Each named turn below is shown by a few rows before and after it. Which turns, in which order, take the first row of each later pair to the second? The first pair is answered.
k299 (before -> after):
[  8   2  14  -1  -2 -19   7  -5  10  -4   7 -13  -4   6   4  -9   0  -1
  18 -20]  ->  [  8   0   8  12   2 -22   0  -1   8  -5   0  -5  -4   9  11 -11   0   7
   6 -24]
[ 20  -1  -1  -9 -15 -19  -1  -4  -2  -2  13   5 -14  22 -16 -11  -4  15
  -9  -6]  ->  [ 15   8  -5   5 -13 -25   0   8   1  -2  -1  -1  -3  28  -4  -4   4  11
 -16   4]
[ -4   1 -12   1 -13   7   1   9  -9  13  -4   8   5   2  -9   8  -3  -6
 -11  13]  ->  [ -1  -4  -7  -9 -17  10   1   1  -6   9   6   4  -1  -2 -17   3  -4  -7
  -4   8]
[-12  19 -10  12  17 -16  16  18   7  -1  -7  -1  21  -4  23   5  14  -9
  10  22]  ->  [ -8  -5   9 -28  11   1  16  -8   2   0  27   4  -4 -17   5  -7  -3   1
  31   1]
k522 (before -> after):
[ -2 -14  10  12   2  -1 -13  -2  10  11 -12   4  -5  -7  -6 -15  -7  16
  -4 -14]  ->  [  3 -16   8  -2   2   7 -13  -3  10  20 -12   1  -4 -17 -14 -10  -8  10
  -7  -1]
[ 3  5 -1 -8 -1 24 -2  8  3 -3  1 13  7 -9  0 -2 -9 -5 -9 14]  ->  [  1   7  -6   0   0  19   1  13  -5  -8  -1   8   3  -4   9   2  -8   0
 -16  21]
[ 21 -28   4 -18  11  21 -18  -7  -9   2  -1  15   3 -19 -35  -2 -24  11
  -2  -3]  ->  [ 14 -11  -7 -18  10  21 -12   4 -20   0  -4   3  -6 -15 -30  11 -25  14
 -15  23]
[  7   9   2  -2  -8  -8 -11   4   4   1  -3  12  15  12   0  -5   6 -21
   9  15]  ->  [  3  12  -1  -2  -8  -8 -10   4   5  -2  -4  10  14  14   1  -1   6 -22
   9  16]
k137 (before -> after):
[ -7  11 -13   0   2   1  12  11 -12  -7  -6 -28  -5  13   8  14   5  -1
  -6  30]  ->  [ -1   2   9  -5   3  -8  15  -2   0 -13  11 -32  -4  24  19   2   8  -6
  23  -6]
[ -3  -6  -7   1   1  -8 -18  -8  -2  -5   4  13 -19 -11  -1 -10 -12  11
  -2 -18]  ->  [ -9   7 -18  13   0 -10 -19   9  -4  -6  -9   9 -11 -13   3   0  -9   8
 -15   7]
[-16   2 -30   9  -5   5  -4   8  -7  -3  27 -12 -17  -8   2   5  13  11
   7  22]  ->  [-16  10 -24  16  -3  -7   2  10   7  -4  23 -19  -9   2   9   7  23   0
  22   9]
[ -9  13  -7  35   8 -25 -14  18  -2 -11 -14  12  14   6  13  -3  12   4
 -13   2]  ->  [ -4  -7  15  20   7 -20 -14  -5   1 -12  11  16   5   8  13 -20   5  13
  12 -35]
k465 (before -> after):
[ -7   8 -12 -14   3   9   9   5  -6   2  -2   6  -4   5   5  18   4   1
  -4  27]  ->  [-3 10 -2  5  6 -4 12  6  7  4 -2  4 11 24 22 10 20 -7 10 -2]
[ -2 -23  -4  25  16   7  -7  -4  -9  -2  -4   2  -3 -27 -12  -2  -1  21
   2 -23]  ->  [ -2 -20  -3  22  15  10  -5   6  -2   5 -18   1  12 -33 -25  -1   1   4
  -2  -5]
[ 10  15  -1   4   7 -14  11  17   9  -4 -25 -14  17  13   9  16   3 -15
   1  13]  ->  [ -2   4  -4   5   2 -14   7  -1 -14 -17   4 -12 -19  17  26  12 -12  23
  -2  -5]
[-14   9  -8  -3   1 -10   7  25 -15  -8   0  -4   7  -4   3  23  -1  -6
  -4   9]  ->  [-11  10  -4   8   4 -22  10  21 -13 -12   2  -8   4   8  16  17   6   1
   3  -5]
k283 (before -> after):
[ -8  -3  -1  -1  -9  -6   4  -8 -11 -10  26 -10 -20   7  15   2  -7  19
   5 -15]  ->  [-10   3  -4   1 -11 -10   5  -1 -11 -14  21 -17 -16  11  18   5  -5  18
   1  -6]
[ 11  10   0  29   6 -13   1 -14   8  12  -6  -7  10  20  17  11   9  -1
 -21 -22]  ->  [ 13   7   0  31   6 -10  -2 -13   6  14  -9  -1   9  15  12   5   8   3
 -25 -24]
[  0   5 -15 -13  -1   5   4  15  -5  -1   2 -17 -15   1  -3   0  -9   2
  -3  22]  ->  [  1  -2 -17 -12  -3  13  -3  10 -12   1   1  -4 -16  -8 -10  -2 -13  12
 -11  19]
[  2   6 -20  16   0  -6  -8  10   3  -4 -10   7   5   2   9   7  -2   4
  -7   7]  ->  [  5  -5 -18  10   1  -1 -16   2   2   1  -4  16   5  -4   0   1  -8  10
  -6  -7]
Now pairs of rows:
Between the rows of a pair lie 2 to 3 turns.
[  9  15   7  -1   2   8   7   5  14  16 -14   0   8  -1  -8   7  11 -30
 -17  17]  ->  [ 14   8  20   6   6   5   3  -4  21  17  -7   5  11   4  -5  -2  14 -29
  -2  -7] : k283 then k137
[ -3   5  10 -11 -11  -9  -5 -14  13 -19  18 -17 -24   6  16   4   6  11
  21 -28]  ->  [ -9   8   0  -8 -10 -10  -6 -10   4 -26  17 -18 -28  11  23   9   2  22
  10 -18] : k283 then k299
[ 16   1   9  -5  -5  -7  -1 -16  18  16   2  -4   2   8 -30  -4   3 -23
  15  10]  ->  [  7   6 -17   1 -10  -3  -7 -18  -9   8   6   3 -24   5 -23   5 -11  12
 -13  30] : k465 then k137
[  6  -3  -3  26   7  -8  -9  -6   6   3 -18  22  12  10   3 -12  -1  -2
  -2  -6]  ->  [  2 -12  -3 -10   2  13  -9 -15  -6   1   6  16 -11 -10 -16  -7 -22  11
  -3  13] : k137 then k283 then k465
[  0   0   5  14   1 -14  -5  25   6 -13  -7  -2   7  16  20   9  18 -14
  13 -17]  ->  [ -2   3  -5  17   3 -14  -7  33   0 -13 -16   0   7  14  15  18  15 -12
   2   1] : k137 then k137 then k137
[-10   7 -21   8   5  -7   5  -5 -19 -15  -3   0 -20  -1  32   5  -2  22
 -10   0]  ->  [  4 -19   4  -2   9   1  -9 -23   2  -4   3  23  -6 -10  11 -14  -9   9
  11 -33] : k522 then k522
